In the data rows, 500 means zero.
In each game, the first row plays the second. By how much does the first row win? 20 means about a draw, 40 a big win and 0 a big loss. Wins can go round in a circle. Each row has two weighted sums of its numbers, A and B, taken from their middle values. A row wins by its A times the other's B, less its B times the other's A.
tensor([373, 538, 562, 409, 544, 618, 340, 648, 646, 550, 340, 497])
tensor([380, 531, 545, 443, 526, 601, 389, 618, 622, 544, 397, 501]) ~ 16
tensor([422, 510, 486, 452, 443, 565, 446, 569, 561, 499, 444, 479])
tensor([682, 473, 422, 643, 438, 349, 701, 313, 322, 411, 715, 512]) ~ 19
tensor([672, 468, 439, 653, 406, 360, 706, 320, 336, 401, 706, 491])
tensor([345, 540, 616, 385, 618, 639, 315, 665, 658, 568, 328, 514]) ~ 15
tensor([327, 556, 659, 375, 666, 664, 282, 683, 689, 625, 273, 522])
tensor([511, 506, 482, 522, 408, 501, 549, 488, 491, 435, 568, 504]) ~ 15
tensor([563, 494, 437, 552, 370, 469, 602, 437, 442, 424, 610, 489])
tensor([565, 473, 398, 564, 371, 437, 582, 432, 428, 432, 593, 494]) ~ 24
tensor([586, 478, 433, 579, 372, 422, 617, 408, 411, 422, 614, 488])
tensor([711, 435, 381, 609, 499, 287, 677, 284, 290, 469, 680, 517]) ~ 26
tensor([740, 429, 338, 574, 673, 211, 609, 275, 262, 541, 611, 499])
tensor([497, 513, 513, 553, 388, 535, 562, 491, 491, 455, 572, 487]) ~ 9
tensor([699, 448, 381, 603, 481, 306, 680, 305, 318, 443, 684, 512])
tensor([370, 546, 568, 431, 526, 627, 372, 626, 626, 548, 382, 514]) ~ 22
tensor([322, 572, 628, 359, 675, 667, 271, 692, 685, 635, 268, 536])
tensor([474, 533, 527, 529, 408, 547, 521, 521, 522, 447, 540, 510]) ~ 14
tensor([359, 565, 615, 419, 595, 645, 371, 632, 635, 566, 375, 507])
tensor([671, 448, 358, 609, 479, 318, 652, 324, 331, 476, 658, 508]) ~ 19
tensor([371, 515, 542, 395, 550, 619, 359, 636, 633, 549, 353, 492])
tensor([674, 437, 387, 597, 463, 324, 658, 325, 329, 437, 672, 480]) ~ 18
tensor([534, 481, 478, 552, 377, 487, 582, 461, 454, 423, 594, 479])
tensor([405, 515, 569, 434, 505, 599, 412, 608, 613, 514, 421, 502]) ~ 20
tensor([436, 545, 553, 478, 474, 581, 475, 554, 567, 475, 483, 510])
tensor([396, 581, 618, 439, 542, 636, 412, 605, 619, 509, 436, 505]) ~ 21
tensor([637, 486, 420, 603, 388, 387, 670, 352, 360, 414, 673, 502])
tensor([751, 417, 333, 574, 670, 216, 614, 279, 267, 539, 592, 524]) ~ 30
tensor([635, 478, 412, 609, 386, 397, 662, 367, 376, 443, 657, 479])
tensor([462, 490, 464, 497, 420, 550, 469, 550, 547, 492, 485, 498]) ~ 30
tensor([337, 542, 601, 381, 611, 641, 323, 666, 659, 570, 305, 500])
tensor([362, 532, 582, 400, 580, 638, 337, 653, 654, 564, 338, 496]) ~ 19
tensor([733, 422, 359, 595, 613, 229, 630, 281, 281, 539, 618, 495])
tensor([344, 560, 622, 399, 610, 639, 330, 655, 651, 582, 320, 527]) ~ 8
tensor([455, 505, 507, 480, 424, 557, 478, 543, 548, 493, 499, 495])
tensor([466, 518, 531, 513, 411, 555, 532, 519, 528, 455, 537, 490]) ~ 21
tensor([659, 475, 428, 613, 404, 358, 674, 338, 345, 420, 669, 502])
tensor([769, 440, 415, 615, 618, 222, 686, 253, 253, 504, 677, 506]) ~ 20
tensor([654, 445, 426, 625, 407, 354, 665, 344, 337, 425, 673, 502])
tensor([354, 549, 585, 393, 563, 631, 346, 641, 637, 560, 359, 499]) ~ 18
tensor([516, 461, 430, 536, 378, 478, 546, 475, 478, 439, 566, 475])
tensor([485, 497, 507, 521, 405, 525, 545, 502, 496, 467, 546, 493]) ~ 11
tensor([330, 563, 623, 340, 660, 653, 267, 684, 695, 621, 280, 502])
tensor([331, 520, 580, 356, 639, 649, 264, 694, 685, 623, 264, 512]) ~ 10
tensor([341, 536, 613, 379, 609, 649, 337, 659, 657, 586, 321, 497])
tensor([328, 565, 652, 347, 684, 659, 291, 678, 678, 617, 285, 513]) ~ 28
tensor([580, 499, 444, 596, 379, 461, 619, 419, 432, 439, 617, 499])
tensor([718, 462, 402, 634, 532, 271, 694, 280, 272, 454, 705, 498]) ~ 27
tensor([536, 476, 456, 576, 383, 482, 599, 454, 460, 449, 591, 482])
tensor([353, 576, 616, 415, 596, 643, 338, 655, 646, 576, 347, 504]) ~ 4
tensor([373, 548, 594, 411, 556, 629, 361, 635, 630, 540, 362, 493])
tensor([648, 463, 435, 631, 414, 390, 680, 345, 354, 419, 680, 487]) ~ 25
tensor([341, 522, 582, 370, 585, 632, 316, 662, 657, 588, 321, 522])
tensor([360, 552, 595, 387, 610, 650, 340, 657, 646, 579, 343, 505]) ~ 20
tensor([673, 457, 422, 632, 423, 338, 710, 310, 314, 422, 699, 499])
tensor([367, 552, 604, 401, 584, 640, 338, 648, 642, 550, 335, 495]) ~ 12
tensor([359, 575, 633, 411, 613, 648, 342, 652, 647, 552, 339, 515])
tensor([359, 552, 619, 409, 560, 648, 374, 636, 645, 563, 368, 527]) ~ 17
tensor([494, 517, 496, 537, 404, 534, 535, 498, 507, 467, 540, 501])
tensor([317, 542, 626, 370, 645, 647, 274, 685, 675, 609, 271, 510]) ~ 18
tensor([359, 536, 565, 394, 532, 615, 351, 638, 629, 552, 348, 490])
tensor([474, 505, 530, 500, 436, 545, 517, 523, 521, 453, 513, 509]) ~ 15
tensor([706, 423, 363, 596, 528, 270, 644, 305, 293, 480, 635, 500])
tensor([455, 495, 466, 499, 413, 532, 472, 537, 526, 474, 477, 476]) ~ 13
tensor([507, 492, 483, 521, 384, 520, 545, 492, 503, 467, 556, 482])
tensor([552, 470, 471, 575, 368, 474, 592, 446, 458, 449, 585, 498]) ~ 18
tensor([336, 549, 623, 379, 666, 656, 285, 675, 672, 612, 285, 505])
tensor([694, 460, 415, 610, 443, 323, 693, 310, 316, 448, 704, 506]) ~ 20
tensor([327, 560, 663, 367, 646, 664, 319, 672, 664, 594, 313, 521])
tensor([576, 472, 433, 570, 375, 440, 618, 415, 415, 440, 612, 477]) ~ 20
tensor([315, 552, 655, 356, 675, 664, 278, 684, 678, 630, 265, 522])
tensor([324, 556, 621, 353, 671, 665, 291, 676, 676, 619, 296, 534]) ~ 20
tensor([339, 551, 592, 390, 602, 637, 325, 655, 650, 583, 323, 521])
tensor([593, 453, 413, 563, 374, 435, 613, 411, 404, 427, 610, 488]) ~ 21
tensor([327, 557, 634, 362, 643, 645, 310, 672, 667, 581, 315, 517])
tensor([433, 503, 535, 494, 448, 566, 480, 554, 565, 477, 484, 485]) ~ 6
tensor([325, 523, 570, 351, 610, 647, 285, 674, 666, 582, 280, 511])
tensor([558, 506, 474, 595, 371, 479, 628, 429, 432, 423, 617, 478]) ~ 23
tensor([342, 532, 607, 393, 606, 641, 329, 657, 652, 585, 328, 525])
tensor([456, 532, 529, 507, 416, 557, 511, 532, 524, 449, 524, 505]) ~ 24
tensor([528, 445, 393, 517, 397, 458, 539, 463, 453, 471, 545, 471])
tensor([604, 431, 395, 582, 391, 387, 607, 397, 386, 455, 595, 474]) ~ 2
tensor([556, 473, 443, 558, 374, 460, 592, 436, 449, 420, 592, 475])
tensor([365, 541, 596, 411, 563, 633, 372, 635, 625, 534, 387, 499]) ~ 17
tensor([720, 429, 340, 584, 566, 246, 643, 290, 292, 510, 618, 496])
tensor([679, 415, 345, 599, 474, 317, 633, 341, 327, 466, 626, 492]) ~ 25
tensor([349, 547, 621, 407, 622, 649, 338, 654, 649, 588, 326, 507])
tensor([375, 542, 585, 437, 550, 623, 403, 617, 619, 539, 396, 496]) ~ 23
tensor([503, 521, 526, 563, 396, 517, 567, 480, 478, 432, 567, 487])
tensor([698, 431, 386, 622, 486, 306, 675, 307, 316, 452, 661, 498]) ~ 29
tensor([343, 528, 601, 377, 601, 647, 306, 674, 662, 599, 288, 504])
tensor([644, 460, 420, 602, 406, 386, 680, 359, 367, 431, 687, 501]) ~ 25
tensor([361, 521, 568, 415, 535, 629, 352, 634, 627, 552, 367, 518])
tensor([630, 443, 411, 577, 414, 388, 634, 375, 383, 451, 645, 481]) ~ 20
tensor([379, 547, 630, 438, 534, 623, 411, 612, 608, 508, 430, 524])
tensor([706, 450, 391, 612, 515, 281, 662, 299, 309, 462, 666, 514]) ~ 21
tensor([614, 459, 381, 594, 417, 383, 637, 378, 368, 448, 634, 481])
tensor([664, 451, 422, 627, 432, 365, 689, 337, 332, 429, 685, 487]) ~ 25
tensor([600, 467, 408, 570, 382, 401, 619, 388, 397, 427, 633, 480])
tensor([614, 463, 431, 591, 396, 415, 663, 376, 391, 431, 660, 480]) ~ 18
tensor([673, 440, 403, 619, 420, 350, 679, 330, 345, 425, 672, 502])
tensor([688, 433, 382, 604, 466, 298, 648, 315, 322, 460, 649, 482]) ~ 19
tensor([378, 536, 594, 435, 545, 627, 372, 630, 624, 558, 369, 522])
tensor([375, 522, 568, 439, 517, 626, 386, 619, 623, 526, 390, 518]) ~ 19
tensor([753, 431, 394, 596, 647, 218, 674, 248, 248, 516, 669, 519])
tensor([329, 537, 615, 338, 667, 659, 270, 691, 691, 608, 248, 511]) ~ 34
tensor([395, 556, 572, 462, 498, 613, 432, 593, 605, 500, 436, 519])
tensor([394, 535, 607, 443, 527, 617, 416, 607, 607, 507, 419, 507]) ~ 11
tensor([455, 505, 486, 483, 418, 541, 479, 551, 536, 492, 465, 476])
tensor([574, 446, 401, 577, 400, 421, 605, 422, 411, 431, 596, 500]) ~ 36
tensor([310, 552, 602, 335, 693, 651, 242, 697, 698, 617, 238, 508])
tensor([573, 493, 449, 571, 372, 446, 624, 415, 422, 439, 635, 483]) ~ 23
tensor([376, 534, 579, 421, 531, 623, 400, 624, 613, 522, 397, 508])
tensor([355, 533, 584, 415, 570, 627, 340, 642, 653, 560, 338, 509]) ~ 22
tensor([514, 486, 497, 532, 381, 504, 556, 478, 490, 444, 562, 505])
tensor([624, 479, 409, 603, 393, 398, 645, 384, 391, 418, 636, 490]) ~ 26
tensor([307, 539, 614, 351, 671, 647, 259, 699, 704, 616, 254, 533])
tensor([634, 484, 422, 619, 387, 391, 657, 374, 365, 433, 675, 480]) ~ 18
tensor([627, 455, 404, 596, 412, 395, 630, 379, 381, 450, 647, 503])
tensor([565, 453, 414, 544, 370, 458, 588, 440, 450, 442, 597, 475]) ~ 28
tensor([675, 454, 418, 614, 436, 326, 702, 308, 309, 426, 702, 491])
tensor([488, 518, 551, 528, 395, 550, 559, 499, 515, 435, 563, 489]) ~ 23
tensor([350, 563, 649, 410, 584, 649, 369, 642, 636, 545, 361, 526])
tensor([560, 460, 434, 582, 368, 441, 597, 424, 429, 421, 597, 496]) ~ 24
tensor([429, 537, 565, 486, 488, 596, 468, 569, 575, 502, 457, 502])
tensor([344, 523, 563, 368, 598, 630, 303, 669, 664, 570, 307, 523]) ~ 16
tensor([345, 539, 610, 400, 591, 636, 337, 650, 656, 566, 339, 526])
tensor([386, 519, 569, 405, 547, 613, 374, 626, 635, 529, 364, 495]) ~ 23
tensor([366, 539, 580, 425, 556, 622, 385, 624, 619, 529, 374, 522])
tensor([364, 547, 617, 414, 551, 632, 376, 624, 624, 535, 374, 497]) ~ 23
tensor([720, 416, 383, 605, 530, 267, 661, 287, 285, 480, 660, 495])
tensor([312, 559, 604, 338, 686, 648, 247, 694, 701, 613, 237, 527]) ~ 29
tensor([339, 539, 625, 374, 621, 643, 320, 662, 651, 563, 318, 500])
tensor([374, 536, 586, 417, 535, 617, 398, 620, 626, 520, 383, 495]) ~ 21
tensor([319, 535, 607, 334, 660, 649, 265, 693, 688, 622, 243, 525])
tensor([346, 540, 591, 387, 572, 639, 347, 654, 655, 553, 334, 499]) ~ 19
tensor([671, 431, 379, 616, 441, 332, 656, 336, 341, 437, 669, 486])
tensor([502, 489, 509, 545, 395, 529, 539, 496, 495, 465, 550, 481]) ~ 8
tensor([719, 429, 378, 618, 509, 292, 674, 300, 291, 471, 675, 490])
tensor([549, 470, 433, 563, 371, 469, 598, 441, 450, 445, 589, 489]) ~ 16
tensor([327, 567, 599, 358, 649, 645, 296, 677, 665, 595, 304, 516])
tensor([741, 429, 370, 574, 658, 207, 623, 268, 259, 534, 613, 499]) ~ 18
tensor([679, 429, 394, 586, 467, 317, 665, 334, 337, 468, 645, 480])
tensor([496, 499, 475, 537, 385, 512, 559, 489, 496, 437, 558, 500]) ~ 22
tensor([370, 545, 608, 424, 539, 628, 403, 625, 617, 523, 407, 500])
tensor([381, 545, 573, 417, 550, 625, 395, 616, 614, 543, 400, 507]) ~ 19
tensor([745, 427, 333, 573, 644, 202, 608, 278, 282, 539, 598, 520])
tensor([342, 561, 643, 388, 635, 649, 331, 661, 671, 573, 332, 505]) ~ 21
